In the rows, 128 means zero.
X: rows in 3 groups, each row roughly a mix of its group's directions:
X (112 x 11):
[[ 95 123 115 142 136 163 152 151 113  93 150]
 [104 103  98 146 119 147 130 132 128  82 154]
 [159 114 150 113 112  96 134 128 107 140  84]
 [108 146 141  93 128 136 140 164 108 104  95]
 [108 111 135 125 163 153 134 126 109 180 131]
 [152 102 160 106 131  95 142 109 121 134  93]
 [101 107 115 122 174 151 123 126 134 166 142]
 [113  96 167 105 134 117 152 128 144 160 106]
 [113 141 136  98 149 124 146 164 134 108  85]
 [104 138 125 148 144 151 118 131 140 111 186]
 [166 101  89 113 139 125 122 135 125 162 150]
 [117 126 132  91 132 120 113 158 153 113  80]
 [146 165  99 148 119 159 109 122 117  99 148]
 [172 108 105 123 115 114 132 125 129 173 147]
 [108 151 109 142 129 159 129 136 143 120 182]
 [151 128 157 101 120 104 127 103 116 136  81]
 [136 151 159  95  91 107 136 123 105 154 128]
 [160 135 146 113 126  96  96  94 133 156 115]
 [158 111 123 134  91  86 118 138 131 103 149]
 [162 127 139 107 110  99 129 121 118 147  79]
 [125 157 166 106  96 118 113 119 102 155 140]
 [111 157 149  89 138 124 138 145 118 103  91]
 [109 107 148 125 170 141 141 151 127 165 104]
 [151 129 153 109 119  99  99 119 117 174 114]
 [151 130 139 103 118 105 115 106 128 156  79]
 [144 118  96 127  99 134 137 141 168  89 141]
 [153 116 101 124 108 124 136 153 176 100 135]
 [109 153 137  97 121 137 142 170 129 121  88]
 [140 106 119 159 122 134 109  88 135 141 170]
 [ 99 124 104 154 101 154 128 146 124 114 168]
 [122 130  98 158 139 153 118 141 155 129 174]
 [128 160 162  97 100 112 120 118 110 159 138]
 [118 107 108 153 174 146 146 148 134  98 120]
 [144 129 110 168 116 156 124 113 114 140 173]
 [ 94 158 166 138 138 154 134 134 114 100 110]
 [167 105  94 106 119 122 116 136 119 158 155]
 [ 80 153 165 135 139 141 124 129 130  99 111]
 [169 129 144 105 126 104 144 120 121 144  83]
 [107 160 144  96 112 130 140 163 124 132  92]
 [151 105 117 116 108 124 126 122 120 185 153]
 [156 146 153 114 111 116 118 113 137 179 108]
 [ 89 120 118 122 124 134 157 161 106  88 128]
 [122 162 162 100 101 119 115 114 111 158 144]
 [165 122 112 162 118 132 129  90 115 133 162]
 [163 119 162 111 123 106 144 119 108 141  88]
 [149 122 145  92 119 100 141 105 127 144  85]
 [105  96 158 111 125 107 157 137 141 163 111]
 [114 128 138  92 135 113 147 155 137 107  80]
 [140 149  99 144 118 133 100 114 100  91 156]
 [ 86 140 143 115 166 162 149 110 128 124 135]
 [106 143 130 126 176 168 129 102 149 134 131]
 [162 130 133 110 120 107 132 125 119 149  72]
 [ 98 142 130 114 180 153 140 118 145 151 131]
 [150 128 125 164 126 127 138  87 134 157 164]
 [138 144 123 131  88  97 118 116 142  79 126]
 [178 126 108 129 105 117 131 113 110 161 151]
 [141 145 107 130  89 110 115 105 128  82 142]
 [137 130 149  96 136  95 120 111 120 141  78]
 [133 153 165 105  88 122 122 113 103 155 132]
 [158 122 117 144  82  97 102 150 122 133 142]
 [110  95 114 136 100 169 151 151 119 108 139]
 [140 147 107 143  95 116 129 103 136  77 135]
 [102  89 158 109 127 103 148 137 133 159 114]
 [125 102 133 126 168 131 140 151 154 172 116]
 [169 106 111 109 111 125 125 142 117 170 150]
 [ 81 145 148 135 153 140 124 129 135  88 108]
 [135 152 159 103 152 101  99 112 135 153 108]
 [119  91 102 161 161 137 126 142 139  98 117]
 [153 161  99 151 137 149 107 119 113  98 149]
 [153 123 149 105 125  98 133 120 111 135  75]
 [103 107 164 109 126 118 154 132 149 166 110]
 [124  93 152 121 131 103 164 128 141 167 113]
 [ 82 143 156 137 140 162 139 132 119 102 111]
 [ 98 126 132 118 184 149 161 128 136 129 128]
 [175 109  93 123 119 116 129 120 123 162 150]
 [141 108  99 121 129 131 135 160 176  98 128]
 [146 148 147 114 124  97 108 101 156 163 108]
 [ 87 158 153 145 122 146 133 112 124  89 118]
 [153 100 126 155 113 137 123  86 128 148 162]
 [ 93 151 172 138 125 138 137 136 126  98 100]
 [168 163 129 126  96 110 114 131 119  93 138]
 [ 99 115 143 134 167 145 138 133 153 172 126]
 [142 112  96 126 103 116 132 138 175  95 136]
 [120  87 162 103 130 121 148 129 145 157 102]
 [134 165 155 107  89 126 122 122 107 158 142]
 [141 151 153 114 158 101  98 111 142 160 114]
 [ 78 146 145 142 149 144 129 121 141  91 114]
 [150 122 103 140 102 121 145 130 182 107 137]
 [161 107 119 133  86  87 105 129 135 123 131]
 [102 153 132 113 175 144 163 146 117 122 122]
 [116 137 150 128 156 114 111 106  84 163 118]
 [176 148 142 123 131 104 129 102 133 162 108]
 [112 122 146  92 148 136 130 167 135 121  86]
 [ 92 135  99 141 119 140 116 135 140  95 169]
 [104  97 152 110 128 104 147 144 150 161 106]
 [158 130 118 162 122 132 119  90 117 144 168]
 [ 83 147 145 141 165 140 126 124 139  98 110]
 [122 111  89 156 166 145 129 146 146 106 114]
 [147 170  96 145 133 144 106 128 114  93 141]
 [147 129 143 102 135 121 138 108 124 158  73]
 [166 112 120 138  74 102 114 133 124 134 121]
 [123  87 102 162 159 147 130 133 143 107 114]
 [139 102  95 120 108 119 131 146 176 104 135]
 [ 85 146 139 114 175 154 142 120 129 124 135]
 [108 140 147 136 159 142 125 104  86 163 128]
 [168 102 106 108 108 121 124 137 111 165 147]
 [ 94 150 121 113 167 162 141 120 132 146 103]
 [141 158  89 148 127 137  99 137 111  94 146]
 [158 126 151 119 160  89 124 113 121 162 113]
 [146 109 102 124 103 130 143 154 167  92 126]
 [120  94 106 159 170 140 134 141 143 101 124]
 [137 124 136 151 119 145 116 103  91 149 174]]

which group is each row in? (one row of each group first):
[100 157 156 149 127 131 138 124 147  84 106]  V
[110  85 164 113 135 119 143 122 146 163 118]  C
[157 102 124 140  78  98 120 134 128 119 149]  Q

[120 102  96 155 170 137 131 146 145 102 119]  Q
[138 127  97 141 120 126 141 130 170  78 127]  V
[139 119 119 158 105 149 109  97 118 141 173]  C
[160 158 142 128 158 104 100 110 125 160 124]  C
[149 116 110 120  82 109 131 140 140  84 122]  V
[178 109 109 123 119  94 129 130 131 163 131]  V
[100 123 128  99 131 101 141 161 142 108  89]  C
[139 157 106 133 109 141 119 113 111  75 148]  V
[147  99 124 158 134 110 126  99 111 152 166]  C
[ 91 122 137 117 160 124 102 108  89 150 125]  V
[154 129 154 100 116  99 136 117 110 139  84]  Q
